Rows are one point carried round by a steady rotation, each followed by how many ticks it has turned.
The counts run from 0 to 678.
[ -8 -19  -5   2  11   7 -13   5   2  20  -5  -2 -25  -6   5  -1 -21  -1
   4 -13  21   8   7  -5 -21   4  18   4  -3  18  10   7   5]
335
[ -6  -2  -8  14   3   6  -8  -8  13 -21   2  11 -26   1   4  19 -19   0
  11  -4  13   4  -1   1   5  -9  20  21  12   0  -9 -15  -5]
213
[-13   7   4  -7  -2  16  18  -2  -2 -14  -2   2  -3   6 -20   6   8  13
  14 -13   1  17  -1  13  -5   5   3   7  18   1 -21  14  20]
164
[-13   0   8 -10   5   7  -1  12  29   6  -5  16   3  -1 -19  -1 -21   0
  -3 -22   5  -1  -8 -12  -8  14  20  12   1   9   9   6  -9]
79
[-11  19  14 -11  11   9  11  14  -1  22  -5  -2   7  -6 -24  -2  -6  15
  -4   9   7  12   2 -25   3   7   4  -3   4  20   1   7  11]
657
[ -7   2   3  -7 -12  28  -1 -19   3  -4   9  23 -12  14 -17   1 -19   6
  -6   1   5  -4   8  -6  13 -13  -6   5   1  10 -15  11  16]
372
[ -2  -1   4  -9  11   8 -11 -16   7  -7   7  14 -27 -17  -4   6 -15   9
 -15  -3  17  14  -9 -10  -7  -9  21  -2  -4  12   3   8  -3]
582
[  3  -2  24   1 -19  -9  -3  13  19  -6  20  12  -4 -11 -12  14 -16  12
   7  -5  -7   3   0   0   6   3  32   6   8   3  -7   0   6]
560
[  3 -19  -4  10   9  -3   1 -19  10 -11 -16   5  -8  12   3  12 -14  -1
  23 -17  20   9  -5 -10 -19  -2   9   4  10   1   7   8  -1]
84
[-20  -5  -6 -27  12  -7   2 -11 -17  -5   4   9 -12   1 -12  -9  -6   0
   9 -12  -2   3   2 -23   1 -12   7  -4  20  15  -7  -8  15]
395
[ 10 -31   2   3   7 -15  -2   4   8   1  17  10   8 -13  -5  -7 -22  15
   5   7   6   3  -1 -10 -11  -5  19 -10   9  12   9   9  12]
578
[ -2 -10   1  -6  27   2   0 -15   4   7  -3   5 -22  -7  -6  -4 -13  18
   4 -14  22   4 -15 -14 -18  -2  -8   5  20  -7  -6   9   4]
332
[  2  -8   5  -4  15 -10  15  -4   1  -4  13   9  20   8 -20   8 -22  -1
   3  18  10  -1   4   7   2  13  14   3  -3  21  -8  17   7]
170
[ 13 -16  -2   6 -12  -1  15   0   8  -7 -15  15 -18  -7  -6   7  -8   9
  21   1  22  -1  -4   6 -19 -10   6  25  -7  -8  -3  -9  15]
221
[ -6  -3  -2  16  18  -4  10   1   6  11  -9  -1 -13   1   2  18 -25   7
   3  -3  14   8   8 -24 -18   7  19   2 -18   3  12   4  -1]
600
[ -4  -2  14 -23   1   1  13  17   5  18 -24  -5  -4  -1 -17   1 -10 -14
  18   1   7   3  10  -5  -4  15   6  23   1  19   1   2  18]
408
[  0  -6  13   1   1  20   4  -1  26  10   6   4 -23  -3   7  21 -22   6
  -6   6   9  -9   3 -10  -1  -4  24  11  -4   0  -8   5   2]
591
[-34  -7  13  20   8  13   7   4   3  -1  -4   3 -11   0   0  18 -12   2
  -4 -17   7  -2 -10  -4  -9  -5  11  20  18  -7   2 -16   7]
479
[-10 -21  10  22 -10  -1   9   4  -7  -3  -2  12   9  -8   5  17 -17   2
   0  11   7  10  -1  -7  -7 -11  23  11  -2   7  13 -10  12]
231
[-16  -5  16 -13 -23  30   8  -3  13  -2  -5  21  -5  -2  -8   0  -2  14
  -6 -10   4  -4  17  -9   1 -14   9   4   4  20  -1   3  11]
374
[-22  -3   9   3   1   0  -1 -25 -22   0   2  17   2  11 -12   3 -20  10
 -10  -3  -1  11  -2 -13  12  -8  -5   1  17   7  -1  15  19]
636
[  4  -1  20  -2  -1   3  17  -1  -5  12 -23  21   4   8 -10   7 -13  13
  -4  -4   5 -10 -15 -21  -1   9   0   7  15   6   4   1  28]
626
[  6 -13  -5  -9  -1   7  16  -2 -19  -5 -20  10 -11  -8  -5  -1 -11   2
   1  31   9  13   4 -20  -5  -5 -11  12  -4   7  -7   2  19]
251
[ -3   3  -6 -14  -1 -21  19  -5  -8  -8   1   6  -4  10 -24   9  -5  11
  27  -9  15   3  10   1 -12   9   9  -1  -1   5 -17   8   6]
412
[-10  14  -9  10  -4   1  22  24  -9  10  12   5 -22 -11 -17   6   0  11
  -4   3   4   4   5 -18  -9  -8  13  -2 -17   2  -6   0  19]
255
[  4 -13   6   2   3  -2 -15  10 -21   8   2  -5 -22  -5 -12  -4 -20  -4
   6  -3  -7  19 -12   8  -6  14  -2  15  17  12  -3   9  19]
554
[ -8 -14   1  -5   1  -9   6  -7 -22  -6   3  -1 -26  -7   6  10  -1  -1
  17  19   2  14  19 -10  -3  -9   8   6   6  19 -13  -2  10]
525
[-19   8   8  -1  21  -2   5   2  -1  17  20 -11  -8  12 -15  17 -17 -15
  -3  -5   2   2  -5 -10   4   5  22  -6   5  20  -6   9   9]
665
[  9  -7   7  -5  22  -6  29  -8   1  -9   6  22 -18  -4  -1   5   1  -8
  -2  16  20  -4   4  -9   2 -11   6   8   4  19  -8   8  10]
517
[  3 -15   5   6  -3   9  -2 -16  -8   3   9  14 -12  20  -2  12 -25  -1
  -2   6  -3 -17   2  -7  10 -12  17  -3   6  16   1   4  29]
370
[-10 -21   3   6   0   2   2  17  12  17  11  10   7 -21  -1 -15 -16  10
   2   2   7  20   9   4 -10  -2  11  13   6   6   6  27   7]
576
[ -6  -4  18   5   9  -5  17  19   2   6   4 -15 -21  -2 -16  20  -9 -27
   7   1  -2  13  -5 -15  -6   4   6  14 -13   4  -2   8  10]
536
[ -3   3  -9   6   9   7   5  13 -19  -2  -1  18 -10  -2 -21   8 -31  17
 -10  -4  -1  -6   1   6 -10  19   5  16 -11  -3  -2   2  19]
225
[-16  -1  -4 -10  20  11   8  -5  -5 -11 -16  -8  -9  -7   0  16 -12  17
   0   9  17  13  -2   0 -17  21  11  13  12   7 -19  -1   0]
196
[ 14  -5   4  17  20  -7  14   4   7  -9  10   7  -4   7  -7  19 -19  14
   1  -5  -3   6 -15  -5 -10  11  20  -5  14 -11  -3  22  23]
570
[  6   7  11  -6   7  24   1 -10  13 -12  -3   3   2   1 -23   3 -14  21
   3  13  13  13  -2   8   9  10  -4   7  11  18 -18   8  11]
436
[ -2 -12  12  11  15   0  14   7  -1  10   1  -8  20   4 -14  14 -20   0
  13  20   2  14   7  11   4   5   9  15  -3   5  -1  12  29]
168
[ -8   7   6  -4  12  -1  17  -8   5 -11  18  12  13  -9 -33  -4  -5  20
   5   6  22  13   2   7   3  -2   0  -5  -2  10 -14  16  -1]
172
[-16 -19   5   5 -14   9  -5  16   6  18   8 -19  -5   7  -7   2 -21  11
  10  -8  -5   6 -11 -13 -23  15  12  -4   8  -1  -2   1  13]
72
[-10  -3  -8  -5   6   7   4   6   4  -3   8   7  -4  -7 -15  -4 -27  37
  11   5   9 -12   7  -6  -1   6 -10   4   9  -8 -16 -11   8]
467
[  2  -8 -18  13   1  -9  16  27  -7  -1  -1   5 -20  12  -9 -10 -10 -15
  19   3  -9  17   8 -14  -4  10   2   1  13  14  -7   7  11]
273
[ -9  -8  11  -7 -13  15   9  13   9   3 -12   6   5  -5 -16  -1  -6   7
  11  -6 -10   6  13 -23   0 -17   0   3  -1  -3  16  -1  32]
376
[ -8   1  12  -1  17 -11  18  -4   1 -20   7  14 -14   0 -21   3  -9   2
   6  -1  -2   1  -5 -36   7  -8 -10   0  18  -2  -8  -3  -3]
267
